 -6  -70  -72  -67  -59  -50
The 3rd entry from the right: -67
Find the last entry.
-50
The 5th-last entry is -70

[[  84.918   36.753   85.422   -0.970  127.598   55.469  102.308   35.258
   -19.974   62.710   31.791  -21.675   88.005  -74.645  131.689]
 [ 110.132  -34.858   96.408  193.644   15.350   40.570  175.875 -158.492
  -136.319 -132.671  183.047  138.564 -108.647 -123.178   70.936]
 [  10.306  -20.774   26.334  116.721   63.434   54.729  147.726   33.633
    37.354  -70.790   50.144   63.825   -1.181  -16.581  105.618]]
The entry just right of the smallest entry is -136.319
The maximum: 193.644
Find the 1st entry in reading order.
Answer: 84.918
Find the median entry.
Answer: 40.570
Find the entry just right of 138.564.
Answer: -108.647
Find the entry just left of 131.689.
Answer: -74.645
The smallest entry is -158.492
Find the third smallest entry.
Answer: -132.671
The 5th entry in reading order -> 127.598
Find the 2nd largest entry.
Answer: 183.047
Find the entry just left of 193.644.
Answer: 96.408
The entry just right of 36.753 is 85.422
Find the entry just left of 96.408.
Answer: -34.858
Find the entry just left of the centre entry.
Answer: 175.875

W = [[0.29, 1.43, 0.23, 0.76], [0.81, -0.23, -1.07, 0.37]]
Report the entry just right of 0.81.
Answer: -0.23
Report the entry just left of 1.43.
Answer: 0.29
Report the entry just right of the smallest entry.
Answer: 0.37
The entry just right of 0.23: 0.76
The entry just right of 1.43 is 0.23

x =
[[6546 6230 7293 9009 6359 5648]
 [6452 6657 2969 2945 6651 8420]
 [6137 6528 2010 3073 6525 7822]
 [6113 6147 3897 6416 6322 6053]
 [6546 6251 7954 9496 6447 5608]
 [6058 6254 3335 5815 6340 6134]
 [6372 6180 5965 7995 6352 5709]]
The entry just left of 5648 is 6359
Give the entry in the bottom-right corner.
A: 5709
The entry directly above 6058 is 6546
Give the entry just left of the largest entry.
A: 7954
The first entry on the main diagonal -> 6546
The maximum -> 9496
Give the entry directly below 7822.
A: 6053
Give the top-right entry.
A: 5648
The entry in the bottom-left corner -> 6372
Give the entry directly below 6657.
A: 6528
Give the first entry in the row that holds the smallest entry.
A: 6137
Give the second largest entry.
A: 9009
The third entry on the diagonal from the top-right corner: 3073
Give the largest entry in the last column.
A: 8420
The entry just right of the largest entry is 6447
The minimum is 2010
The second entry on the diagonal from the top-right corner: 6651
Give the entry directly above the smallest entry.
A: 2969
Give the entry just right of 6416.
A: 6322
The entry directly below the smallest entry: 3897
Give the entry directly below 6447.
A: 6340
Give the largest entry in the last row.
A: 7995

a =
 270    26   -33  -186
-343  -230   341  -712
-229  -286   426  -216
 400  -330    62   146
  59   176   418   173
 230  -211  -116   190
 197  -176   695  -129
-122  -163   321   213
Rows and columns are numbered from 0.
Find the entry just left of the largest entry.
Answer: -176
Find the entry in row 0 and column 1.
Answer: 26
Find the entry directly below -230.
Answer: -286
The entry directly above the smallest entry: -186
Find the entry just left of the smallest entry.
Answer: 341
The entry directly below 197 is -122
Find the largest entry.
Answer: 695
The entry at row 1, column 0 is -343
Find the entry in row 0 and column 0.
Answer: 270
The entry directly below the smallest entry -> -216
Find the bottom-right entry.
Answer: 213
Find the entry in row 2 and column 0.
Answer: -229
The entry in row 0 and column 2: -33

Read these off the matrix that follows.
1) Give the entry just right of the smallest entry.
2) Give the maximum.
array([[ 0.2, -0.1,  2.6, -0.1,  0.0, -0.1, -0.1,  0.5, -0.3,  0.6,  0.3,
        -0.2,  0.0],
       [-0.2,  0.1,  0.8,  0.4,  0.2,  0.1, -0.1,  0.3,  0.1, -0.1,  0.1,
         0.2,  0.1],
       [-0.3, -0.1, -0.2,  0.6,  0.0, -0.1,  0.0,  0.4,  0.7, -0.1, -0.1,
         0.0, -0.1],
       [ 0.0, -0.1, -0.9, -0.1,  0.1,  0.0, -0.1,  0.7, -0.2, -0.4,  0.0,
         0.1,  0.3],
       [ 0.0, -0.1, -0.4,  0.0, -0.3,  0.0,  0.0,  0.5,  0.2,  0.0,  0.2,
        -0.1,  0.3],
       [ 0.3, -0.2,  1.1,  0.0, -0.2,  0.1, -0.3,  0.0,  0.3,  0.0,  0.2,
        -0.4,  0.1],
       [ 0.1,  0.1, -0.1,  0.0,  0.4, -0.1, -0.2,  0.2, -0.2,  0.1,  0.0,
         0.1,  0.2],
       [ 0.0,  0.2, -0.2, -0.3,  0.5,  0.1,  0.3,  0.3,  0.0,  0.0,  0.5,
        -0.3,  0.0],
       [ 0.2, -0.4,  0.6,  0.1,  0.2, -0.2, -0.1,  0.0,  0.2,  0.2, -0.1,
         0.4,  0.0],
       [ 0.3, -0.2,  0.2,  0.0,  0.2,  0.0,  0.1, -0.3,  0.1, -0.1,  0.1,
        -0.3, -0.1],
       [-0.6,  0.0,  1.2,  0.1,  0.2,  0.2, -0.1, -0.3,  0.3, -0.1,  0.4,
        -0.1,  0.0],
       [-0.2,  0.0,  1.0,  0.5,  0.2,  0.3,  0.1, -0.5, -0.1, -0.1, -0.3,
         0.3,  0.3],
       [ 0.0, -0.1, -1.7,  0.2,  0.0,  0.3,  0.0,  0.3,  0.2, -0.4, -0.3,
        -0.3,  0.3],
       [ 0.3,  0.2, -1.8, -0.1,  0.1, -0.1,  0.1,  0.2,  0.0,  0.1, -0.1,
         0.0, -0.1],
       [ 0.3,  0.0,  0.7,  0.0, -0.2,  0.3,  0.2, -0.1,  0.3, -0.1,  0.5,
        -0.4,  0.4],
       [ 0.0,  0.2, -2.3,  0.1, -0.4,  0.2,  0.0, -0.2,  0.1,  0.3,  0.2,
         0.3,  0.0]])
1) 0.1
2) 2.6

Questions about the grid below.
1) The last entry, reading row by row?
2) The top-right entry?
3) The entry directly above the smallest entry?
4) The third smallest entry?
5) The entry directly above 5848?
6) The largest entry in the first column?
7) The bottom entry of the column that holds the smallest entry?
8) The 3rd entry, reading row by row?
4471,4951,5184,5463,5872,8613,6803,1947,3610,6121,5165,2689,5089,7025,5320
5545,5362,5263,5153,5010,3905,4626,6534,5903,4891,5270,6243,5296,4539,5215
4332,4887,5178,5503,5980,9230,7096,1331,3299,6283,5162,2224,5078,7322,5323
5823,5457,5253,5091,4794,2808,4095,7647,6436,4592,5300,7107,5346,3953,5227
4725,5031,5200,5398,5657,7577,6300,2949,4104,5848,5194,3488,5132,6471,5304
5576,5373,5256,5139,4973,3758,4556,6696,5970,4890,5275,6363,5296,4444,5200
5616,5382,5294,5139,4959,3618,4480,6846,6041,4828,5306,6461,5322,4391,5199
5100,5189,5236,5281,5354,5850,5441,4654,4929,5395,5219,4786,5228,5554,5237
4915,5123,5179,5366,5492,6697,5934,3795,4532,5625,5197,4133,5181,6010,5313
5790,5435,5286,5099,4822,2947,4187,7465,6333,4635,5304,6966,5336,4037,5188
5969,5533,5349,5024,4643,1920,3699,8483,6856,4361,5332,7759,5391,3497,5180
6123,5576,5301,4983,4550,1429,3466,8959,7105,4223,5330,8116,5426,3247,5162
5459,5325,5225,5169,5084,4293,4800,6183,5694,4951,5274,5984,5282,4744,5225
1) 5225
2) 5320
3) 6534
4) 1920
5) 4592
6) 6123
7) 6183
8) 5184
